Read these off the matrix that follows.
1) The entry directly above the largest entry?
2) The first entry in the row that holds the largest entry?
3) The last entry in the row that holds the smallest entry?
4) The entry just left of 32?
5) The entry directly below the smallest entry?
6) The entry directly below the centre entry?
7) The bottom entry of the column that holds the largest entry?
8) The entry just right of -4?
array([[  5,  21,   7,  28, -25],
       [-67,  -6,  20,  32, -11],
       [-24, -11,   7,  -2,   2],
       [ 13,  22, -20,  35,  20],
       [ -4,   5,  28,   1, -52],
       [ 14,  15,   8,  12, -26],
       [-51, -18,  18,   2,  -5],
       [-31,   5,  15,  27, -19],
       [-20,  -7,  14,  -2, -16],
       [-41,  -7, -12,  24,  38],
       [-46, -20,  20,  -6,  -9],
       [-10,  11,  15,  20, -28],
       [ -8,  17,  12,  28, -28]])
1) -16
2) -41
3) -11
4) 20
5) -24
6) 15
7) -28
8) 5

[0, 31, 43, -46, -1, -8, -28, 34, 20]
The entry just left of -8: -1
The first entry from the right?
Answer: 20
The entry just left of 31 is 0
The entry just right of -1 is -8

Questions about the matrix below. Counting starts at 0.
1) Report the top-left entry.
2) Report the entry directly above 78.
3) Report the entry directly below 32.
4) Report the entry at row 2, column 2.
5) Report the entry in row 2 and column 0.
6) Report the entry directly below the largest entry.
7) Report the entry directly below 73.
8) Report the entry in row 1 and column 0.
[[ 71 -62  66   9  -4 -68 -67 -65]
 [-72  64 -67 -11   7  70  70  68]
 [-32  29 -30   2  -3  32  31  29]
 [ 72 -63  68   9  -3 -70 -68 -66]
 [ 76 -65  71  10  -4 -73 -71 -69]
 [ 78 -68  73  12  -6 -75 -75 -73]
 [ 69 -60  65   8  -3 -67 -65 -63]
 [-70  61 -66 -10   4  68  66  64]]
1) 71
2) 76
3) -70
4) -30
5) -32
6) 69
7) 65
8) -72

m =
[[-23   1 -29  10]
 [ 24   1 -17  -3]
 [-60  -6 -36 -11]
 [ 74 -25  25 -22]
 [-43  24 -11  -7]
 [ 11 -20  -8   7]
 [ 49  12  30   7]
 [-55  25 -11  -3]
 [ 46  -7 -11   7]]
The first entry in reading order -> -23
The entry in the bottom-left corner is 46
Give the second entry on the main diagonal.
1
Give the fourth entry, reading row by row.
10
Give the second largest entry.
49
The third-last entry, reading row by row is -7
The 3rd entry on the main diagonal -> -36
Give the fifth entry, reading row by row.
24
The entry directly above -36 is -17
Give the last entry, reading row by row.
7
The 3rd smallest entry is -43
Give the smallest entry in the first column.
-60
The entry directly above 12: -20
Give the last entry in the row that holds the largest entry.
-22
Give the largest entry.
74
The 3rd entry, reading row by row is -29
Give the 3rd entry on the diagonal from the top-right corner.
-6
The last entry of the smallest entry's row is -11

Questions about the array below. Indices start at 0.
1) Report the entry in the bottom-left corner.
2) Report the entry in row 0 and column 2.
3) Report the entry in the bottom-right corner.
4) Report the entry at row 0, column 0.
5) Report the maximum.
6) Report the top entry of the column that holds the largest entry.
7) Report the entry directly below -14.
8) Report the entry just right of the largest entry.
-20   -4    7    1   22    6  -13   -3  -19   23   -6   -4   12    7   -6
  3   -2   -7   -6  -18   41   13    3   -7   16    1  -11  -28  -60    3
  4   19   -5    4    4    7  -28  -11   15   -1   -9   -7   -6  -23   10
  4   -3   -1   -2   42   -5  -21    5   -4  -40    0   13   11   11  -14
 -6    5  -17   14   -4  -12   42   17   20    4    0  -13  -20    6   -5
 11  -18   -5  -11   30   13   22  -13   -3  -57   -1   -4  -36   -8    6
  6   13    4   16   44   -2   17   10    0   -3   17    4   -8   42   -5
  6   -6    0   38    5   22   16    5    1    5   15  -29   16   24    2
 14    2   -4   10   -8    2   24    2  -12   21   -2    5   -8   54    2
 -8   -7    4  -33  -12   20    3    4  -36   10   10    8  -10    9   10
  1   -5    2   31   -9   13  -22   -3   26   24    0    1   -2   19   10
-13    0   -6  -13   14   -5   11   -4   -1    0   19  -23   28   13   -8
1) -13
2) 7
3) -8
4) -20
5) 54
6) 7
7) -5
8) 2

413,343,329,935,290
356,383,324,98,290
332,406,322,68,282
Which number is the entry directly above the smallest entry? 98
The top-right entry -> 290
Which number is the entry directly above 356? 413
The entry directly below the centre entry -> 322

Questions about the table below.
1) Which number is the entry just left of -36.754?
2) Which number is the entry just left of -110.185?
3) Which number is the entry just left of 37.989?
4) Which number is the entry just left of the largest entry?
[[ -48.670 -104.208  -68.266   75.298  -42.527   23.790  -63.420 -113.482
  -130.176 -141.839  -73.229 -139.391  -66.015 -118.445  -68.357  -68.604]
 [ -65.232   -9.731  -68.122  103.780 -114.276   12.507  -37.955 -140.637
  -109.217  -47.445  -74.628   48.404  -76.321   26.018  -71.124  -72.559]
 [ -41.914  -23.773  -68.896  -74.060  -99.408  -61.354  -29.797    0.240
    -6.793  -17.886  -70.786   30.702  -83.143   -1.746  -72.281  -73.882]
 [   1.906 -144.459  -67.384  102.317  -17.761   81.478  -65.109   77.739
   -92.707 -196.165  -71.936 -198.776  -67.200 -181.538  -64.440  -67.974]
 [ -39.872 -120.770  -68.818   15.086  -29.463   -5.813  -78.557  -68.540
  -111.994 -143.150  -71.478 -171.464  -66.697 -145.474  -68.780  -68.068]
 [ -75.029  -87.054  -68.998 -100.475  -43.869  -70.731  -18.425 -172.936
   -52.626  -78.268  -72.166 -110.185  -69.758  -96.158  -71.751  -71.153]
 [ -57.869 -102.757  -69.823 -227.555  -32.141 -134.997  -27.172  -67.059
     4.864  -67.583  -68.706 -139.272  -73.915 -129.585  -72.307  -70.874]
 [ -60.266   18.458  -68.028  -79.370 -129.531  -65.106   37.989  -44.843
    32.721   16.216  -72.452  113.132  -86.926   53.986  -72.139  -76.319]
 [  11.037 -172.125  -67.824  193.228   -4.525  112.043 -132.058   77.920
  -177.866 -245.158  -71.604 -260.116  -61.701 -220.402  -63.396  -64.508]
 [ -47.689  -41.976  -68.957 -181.267  -80.259 -104.697    6.836   -1.572
    47.087  -16.625  -69.825   -6.290  -82.985  -36.754  -72.335
   -74.330]]
1) -82.985
2) -72.166
3) -65.106
4) -67.824

Read these off the matrix that follows. Counting starts at 0.
1) What is the bottom-left entry?
2) What is the entry just left of -26.660?
3) What is the entry directly above -32.723?
4) What is the median of all entries?
5) What is the smallest entry?
6) What is the entry directly below the largest entry?
7) What is the top-right entry?
8) What is the entry in row 1 and column 0?
-124.574  -148.653  -146.630   173.979   -68.353   -67.540  -142.358
 -57.383   -53.274   -67.087   206.348   -47.019    17.857   -92.306
  38.609  -128.266   -70.058   -15.584  -140.751  -124.889   -62.665
  93.172  -210.176  -122.233    81.906    73.797   -90.190   -42.978
  52.980   -26.660   -32.723  -161.468  -225.881   -55.061   -26.781
-268.488   269.541    -0.566  -106.292    21.517   -16.155   -50.012
 -24.689  -129.619   -56.395  -123.138  -183.709   -94.473  -143.853
1) -24.689
2) 52.980
3) -122.233
4) -62.665
5) -268.488
6) -129.619
7) -142.358
8) -57.383

 33    0   -8   16    3   -1
 34   -3  -24    1   -7   27
-28   -2   38  -35    1  -13
 -9    1   -9  -13  -17  -17
 56    1  -31   23   -2   21
 18   -3   14   -4    9   16
 22    2  -49   15    9  -14
 47   -2   18   14    5    1
-29   -3   36  -20  -10  -15
-14   -2   69  -10   10    4
-75    1   68  -12    7  -36
-60    3   16   -8   10  -11
-68    3  -32  -14    3    2
 66    0   35   30   10   -5
 -7    6   33   33   13  -12
 57    2   -8   27   14  -14
The 3rd entry on the main diagonal: 38
The entry in the bottom-left corner -> 57
What is the entry in the bottom-right corner? -14
What is the 1st entry, reading row by row? 33
The fifth-last entry, reading row by row -> 2
What is the second entry from the end, reading row by row? 14
The largest entry in the last column is 27
The entry just right of 34 is -3
The largest entry in the first column: 66
What is the last entry of the largest entry's row? 4
The entry directly above 47 is 22
What is the entry directly above -68? -60
What is the entry directly above the smallest entry? -14
What is the top-right entry? -1
The entry directly above the largest entry: 36
The minimum: -75
What is the third entry, reading row by row? -8
What is the entry just left of the largest entry? -2
The fourth entry from the end, reading row by row is -8
The second smallest entry: -68
The entry directly below the largest entry -> 68
The entry just right of the smallest entry is 1
What is the 3rd entry on the diagonal from the top-right corner? -35
The entry directly below 56 is 18
The entry just right of 30 is 10
The entry directly above 36 -> 18
